Each row is where one point has got to under a steady rotation. How many steps took it there?
The counts run from 0 to 548.
[ 18  39  -1  -5   4   5   5  13  13 -33   3 -10 -28  18  28  -4  24   9
  -3  -8   0 -25  32  39 -20 -36 -56  25 -27  21   5  -1  28 -16  -5  -2
 -16  30  23  -9  -6 -25  24  65  16 -10 -62  10 -11   7  21  16  31  15
  10 -25  -1 -67   1   6 -15   5 -17 -20   1] => 468
[ 16  33   0  -6  23  12   8  14   2 -38   7 -10 -42   9  15  -2  21  14
 -15  -6   9 -10  44  47 -19 -43 -48  22 -21  18   1 -16  30 -10   4 -11
  11  39  21  19   1 -20  18  61  17 -22 -51   6   3  -1  22   1  23  13
  10 -56   1 -58  -1   4 -13  19   3 -23  -2] => 469
[-50 -17  -9   9  18   2 -18   8 -39 -27  11  -9  14  26  20 -18  18   6
 -16 -62 -19   4  33  -9  40 -26  16  45  10   4  12  -1  25  51   4  13
 -20 -27 -20   3   4 -40  -3  24 -15  22  41  41  41 -25  28 -26   7  -8
 -17 -13   3  15 -27 -17  14  12 -27 -12  14] => 225
[-36  34  19 -15   1  20   2 -25  31  12 -33 -12   0 -15   5 -20  -7  28
   5 -37  18  11 -20 -57  14 -31  15  12  -8 -20   7  26  -2   7  11  13
  35 -27 -45 -19   4  15   3 -10 -13  -8  -1  34  19 -49   5  22  41   1
 -28 -22  55   0  17 -45   9   4 -11  42 -17] => 501
[-58 -11  43  11   0  18 -10 -13 -50   5   2 -15 -10  45  10 -18  19 -39
   8 -14  -7 -15  23 -31  31  31  21   1   1  27  -4  11   0  42 -26  25
  20 -33 -37 -16  -2  23 -39 -26   3   8  37 -22  28   1   0 -10   7 -19
 -28  24  -9  25 -39 -41   3  -1  45  -9 -15] => 163
[-41  12 -23 -14   9 -29 -19  21  36  16 -13   0  22  10  31  -8  15  22
 -21 -38   8   0  -4   6  15 -10  28  18 -13   0   8  10   9  16  -2   4
  21 -35 -38 -37  -8 -34   0  46  12  25 -13  23 -17 -37  18  -2  32  -1
  -1  -2  52  18  -2 -56  37  -7 -31  26 -20] => 63
[ 41   9  40   4   2 -27 -22  15 -25 -24  39   5  -5  14 -26 -18 -15 -25
 -43 -39 -21  24 -22  10  11 -10  -4  20 -23 -30   0  13   9  11  -6 -32
 -39  14  18 -39 -50 -28  -5  -1  -1 -10 -24 -30  15  11 -41  11 -30  24
  10 -24 -18 -14 -22   2 -16  29 -53  -9  25] => 371
[ 25 -10 -31 -27  -6  -8 -30  60 -20   4  50   8  -6 -15  27 -28   1   3
 -43  27 -18   0  14  31 -20   9  -8   2 -36  30   6 -23   9  10 -30 -61
  21  17  11 -14 -28  -4  -2  18 -10   0 -44 -19  32 -12 -22  -8   4  -4
   3 -50 -27   0 -21   8  35  29   6 -22 -16] => 475
[-70 -22  21  -2  -9 -19 -23  20 -32  -5 -24  42  48  10  -3 -21 -18 -13
  -1 -15   1   5  -7  13  27   6   8  53 -16  -8  29 -13  12  15  30  35
  -7 -19 -26   6  15 -49 -20   6 -17  25  -4  29  21  12  28 -10  -6  -7
 -24  38  35   5 -13  -8  42  41  -5   8  -7] => 228
[ -7 -44 -17 -34   0  -1 -10 -40   1 -15 -13 -14  21   4   8  23 -10  44
 -12 -16  33 -60 -27   0  13  -1 -20  12   7 -12 -17  -6 -37  39  29  13
 -37  -4   4 -10  15  39 -14 -15  -3  21  19  48  24  11 -26   8  36  28
 -11 -33   8  60  38   6 -34  -8  25 -26  28] => 51
[  4  12  42 -28  -2  16 -25 -17   6  20  15  -1  16 -55  -8  19 -35  -9
 -19   0  15 -34 -66 -50  32 -12 -15   4   6  15  11   4 -38  13 -34  19
 -29 -18 -20 -19   0  51  17 -28  14   7 -19 -35  15   3 -47  32 -17 -25
  -3   9  14  11  33 -12  35  27  -8  -1   3] => 274
[ 23  -9  16 -10  20   2   3   7 -39   5  22  12 -15 -30   9 -24 -34 -27
 -63  18  -3  31   1  15  -7  20   3  -3 -23  14  18 -24   8  17   6 -28
  18  37 -15   6 -26   0  19  -4   7  10  23 -18  32 -19 -19 -30 -18  -5
  -5 -72  -7  -1   1  52  24  15  14 -45 -42] => 38
[-54   8  -1 -13 -43   5  -2 -28  13 -23 -21 -17  17  -1  33   5  -2  -4
  14  14  16 -54 -14 -28   2  -7 -29  -3  14  13 -29  -7 -34  31 -32  32
  -3 -35 -12 -29  36  13 -10   2 -31  15  -6  12  10 -42   1  26  49   5
 -13  36  35 -17  -8 -34   1  19  56  13  -6] => 506
[ 10  12   7  -7 -31  13 -13   7  11 -24 -12  12  -4  24 -18 -37  16  11
 -16  18  -5  11  25  10  -5 -10  14  -3 -48 -21  -6   3   9 -12  15 -49
  56  13  44  -7  -9 -15 -50 -20 -18 -41 -52 -23   6 -20   0  18 -10  35
  -5  -1  11   4 -42 -41  -9  34  47  31 -12] => 249
[ 36  -5 -31 -47  14 -10 -27  33  42  26  34  22 -12  -8   0 -18 -15  20
 -25  -7  -2  12  -4  13 -21  20  33  -7 -21 -11   0  -8  13  -1  30 -49
  13   3   6 -54 -50   9  -5 -25  29   5 -13   1 -12  31 -40  -8  26  -6
  -1 -44  -5  66  22  -4  10   4  -2   4 -20] => 147
[ 48  38  18 -18   5  19   0 -25  28 -14  14  -2 -15 -16 -13   2 -32  33
  18   9   8  -5  16 -23 -21 -21   0  19   8  -5 -12 -18  46 -22  44 -49
  12  19  22 -15  -9   9  10 -48  15 -27 -18 -54   1  17 -24   3  19 -15
  -6 -29 -11  -2   6   6 -27  29  51  16 -15] => 89
[-48 -23 -32 -17   3 -10   0 -10  -7  21 -38 -12  23  25  -3  -4  34  34
 -20 -42  -3  13 -13   0  50 -14  12  28 -12  -4  27   3 -21  44  22  29
  -4  -4 -12  19   5  13 -32  19 -15  -3   4  65  16 -26  -4  15 -16  12
  -4 -23   6  60  -5 -29  34  -6 -23 -32  36] => 393
[-16  -1 -43  10  15  14  16  12   7 -46   4   8 -31  33   2  -1  33   4
  10 -52  10   6  70   2 -36 -13  19  -9   8  23   6 -10  35 -28  16   9
  -5 -41   2  -1   0 -34   4  48  42  29  13  35  -8 -24  33 -11  38 -21
   7   5   2 -41   2 -12 -14 -35  15  13   5] => 406
[ 47  -9  12  27  10 -25 -13  24 -47 -32  47  21 -15  26 -18   1  -3 -52
 -27 -14 -28  12 -12   7 -18   7  19 -23  -3   5  -6   5  -6  -1  -8 -21
 -47   4  23 -28 -33 -11 -17  12  13   7   1 -30  23  20 -66  12 -49   9
  26 -16 -32  -5 -22  13   8  10   4 -43  45] => 369
[-12 -26 -37  -2  -2  13 -10  34 -32  -3  48  20  10  -8 -11   0  -1  20
   9   4 -19  21  22   3 -25 -16 -12  23 -12  58  45 -19   6 -68   2  -6
   2  -9 -36  66  19  13  14  16  11 -13 -39   6  40 -29  26  10 -14 -39
   6   5   1 -43  28  11  23  16  -4  20  -6] => 130
[  8  31  22  -8 -21  -1   3  -9  -1   6  38 -17 -17  16  10 -18 -45 -12
  14 -18   2  17 -34   8 -35   6 -36  41 -12 -37 -14  20  24 -10   9   8
  -2  -1 -56 -32 -28 -23   6 -10 -20   2  -3  15  30  19 -20  -7  62   6
   6  -9  23 -18  23  25 -44   6 -34  18 -18] => 319
[-31   1 -10  -2  -3  28  24 -59  10 -28 -41  -5  -1  17 -23  51   4  26
   5 -47  25 -36  28 -12   4 -14 -20  22  25  -3  -1  -1  16 -15  33  37
  -2 -16 -13  26  16   5 -27   5  31  -3  25 -15  -4 -20  54   2 -17  -3
  -5  42  43   3  18 -24 -48 -22  42  10  22] => 342
[ -5 -21 -25 -36 -36  59   0  16 -12 -29  37 -27 -52 -12 -10 -11  18  -1
   2 -28   6   6  12  36   4 -15 -53  -1   9  10   8 -29  -2   8 -43  13
   8 -26   9  10 -44 -24 -24  -8  -9   5 -26  25   6 -33  21   1   5   0
  19  32 -28 -49 -28   1  -9  -4  12  37   9] => 75
[ 21   0  35 -15   6  13   6   3 -48  -9  26  -6 -20 -30  10 -37 -25 -25
 -51  19   1  10  15  21   1   5  -9   7 -34  13   0 -24  22  26 -14 -26
   9  37  15   4 -36   4  17  -8  15   4  14 -20  14  -1 -14 -17  10   2
 -15 -78 -17 -14  -4  60  -9  30  13 -51 -44] => 37
[-41 -11 -50 -26   0  -7  -4   5  13  15 -16  -5  20   1  16  49 -16  48
  48 -16  12  -6  -5  18  -4   5 -25  49  46  26   5 -30  30   0  38  25
 -15 -13 -28  15  18  -9 -17  26  -8  13 -31  34 -13  15   6   6  30 -15
   6  22   3  33  16 -26  28  39  26 -14  16] => 233
[-22 -57 -47 -14   1  -3 -20  -1   2 -37 -11  29  35   4  -6  40   0  48
  30 -16  41 -37  10   2 -18  -1  28 -16  13  26  -2  -9 -10   0  27   6
 -30 -31   0   2  30  14 -16  16  18  26 -28  34  -1   7   0  22  32   7
   3  15  25  36  23 -27  -7  20  47   7  35] => 400
[  8  -4  -9   5  -9  23  10  18 -17 -35  31  37 -43  39 -21 -22  40 -44
  12  -6 -35  15  36  18  -5  19  12  11  -8  -6  16 -19  13 -22  14   3
   5 -22  36  10  -9 -58 -43 -14  -2   7   6  11  13  14  -8   0 -46 -18
  22  49 -24 -17 -54  -6  38 -14  44  15  22] => 79
[-12  26 -23  -3   1 -12   1  48   5  33  15 -22 -30  50  16  -1  12  -4
  23  20 -27  16   6  30 -24  11 -17  18  -9  25   6   6  24 -22  -4  -6
  47   9 -34 -10  -5 -33 -28  40 -17 -22 -67  -6   3  -3 -13  12   4 -10
  28   9  -9  -4 -38 -61  41  19  28   2  -4] => 414
[-32  -3   2 -12  -1  36   9 -25 -22   5   0 -29 -12 -24  39 -34  -8   6
 -12 -21   2  -6  30 -13  20  -8 -16  26 -12  17  10 -10  13  38 -13  14
 -13   2   4   1 -12  42  19 -11   2  17  47  30  21 -19  -4  -3  33 -23
 -43 -56 -25 -17  28  62 -21  12 -13 -52 -20] => 385
[-12 -33  -3 -34 -14   2 -11 -27  31 -17  -9   7  43   5  22   1 -10  31
 -17   2  20 -59 -20 -13  20  -6 -13  16 -14 -17 -12  -5 -31  38  19  -1
 -34   2  22 -15  27  40   4 -40 -12   9   9  46  25  23 -28  13  31  28
 -26 -24   6  51  29  19 -25  -2  19 -31  16] => 50
[ -3 -21 -28  -3 -25  10 -13  32 -27  41  50   7   3  10 -23 -44 -22   1
  -9  -2 -38  52 -14  13 -31  24 -12  49 -38   0  44  13   4 -46   2 -26
   9   9 -38  21 -16   1 -22 -32 -22 -25 -27   0  57  14 -18   5 -21  -8
   0 -10 -17  -3  18  18   4  27 -34   5   1] => 479
[-55 -39  19  -3  -6 -30 -27   7 -38 -24 -11   3  54   8  -3  11  13  14
  -8  -7  25  -6 -23  15  57   1   2 -23   4  37  17 -12 -33  55 -41  23
 -34  -2  26  17 -19   9 -32   4   9   2 -27 -13 -33  -2   1  32 -20  28
   6  35  -5  15 -22 -29  24  21  10 -22  14] => 454
[ -7  12  -4  -5 -22  -2   5  29  -6 -35 -26  21 -21  -7  13 -25   1 -25
 -27  -3  11  17  11  53 -19  -8   4 -14 -36 -18 -17 -22  18  -5  -1   3
  35  -7   4 -37 -20 -68 -10  52   6  26 -38  21 -12 -40  24  -3  23  25
  17   9  40 -39 -33  -8  23  13  19  30 -37] => 410
[  7  16  42   2  -3  14   8  -2 -40 -10  26 -12 -28 -12   8 -37 -21 -33
 -21  11  -5   5  39  20 -14   4 -18  13 -36  13   3  -4  32  21 -14 -23
   4  44  20  -7 -46  15   9  -5  14  -2   1 -28  16  16 -17 -16  16   7
 -29 -59 -31 -40   1  57 -27  44  11 -61 -33] => 36
[-66 -25 -10 -10  12   3  -6  -4 -13  29 -45   4  27  39 -30   2  30  28
  -4 -39   8  12 -10  -1  45 -12  15  43 -15  -3  34   2 -13  25  30  36
   3  -9 -16  30   8  16 -43   8 -16 -17 -21  53  22  -1   2  23 -26  16
  -5  -9  14  53   8 -46  17  12 -16 -21  30] => 394
[-40 -45  14 -17   0 -22 -31  13 -25 -19  10  -3  38  -7  -5  14  13  29
 -21 -17  30   5 -26  15  58 -22  -1 -15  11  37  28 -12 -32  51 -37   2
 -34  -4  24  15 -45   4 -24   8  26  -5 -32 -11 -37 -11  16  22 -15  26
   7  25   4   5 -16 -37  25  10 -18  -2  10] => 455
[-38  24   8  -2 -18 -13  -9 -14  22 -12   5  -9  21  11  13  -7 -14  28
  55 -42  -5   8 -16 -40  33 -27  -7  40  39  -9  19  -1  14  10  -9  21
 -40 -44  -4 -26 -10 -28  -3 -35  -6  14   6  15 -13  10  -6  27  28 -21
 -12  59   2  -7  -9 -33  20   5 -26  40  10] => 171
[-28  -6  20  14  -6  29  29  -7 -29 -37 -14  -2 -20  11 -15  19  31 -20
   3  13  25  -1  17  24  22   1 -20 -34  -5  42  15 -19 -21   2 -39  41
  25   8  33  59 -12   3 -26   8  26 -16 -28   0 -29 -13  15  24 -37   5
  15  49  -1 -49 -15  -8  14  -8  55  -8   0] => 15
[ 11 -34 -73 -15 -31   3  15  11 -15 -42  36  18   5   2  24  -1  -5  22
 -19  17 -15  -4  -1  36 -32  -8 -39  13   4   6   2 -45  -8 -16  27 -23
 -17  21  24  29  22 -42 -11   3 -42   5 -11  58  44 -39  -6   3  -2  15
  27 -20  -8 -28 -12  47  -8  -5  19  -6  23] => 135
[-67 -21   5  19  16 -10 -13   6 -55 -23 -10   5  20  26   1 -14   9   3
 -14 -46 -11  15  23  -7  29 -19  20  50  11  -3  25  -6  25  44  35  32
  -7 -21 -36  21  11 -38 -16  26 -18  21  40  39  41 -18  24 -33  -7 -11
 -20 -16  11  15 -21 -18  21  29 -13 -15  16] => 226
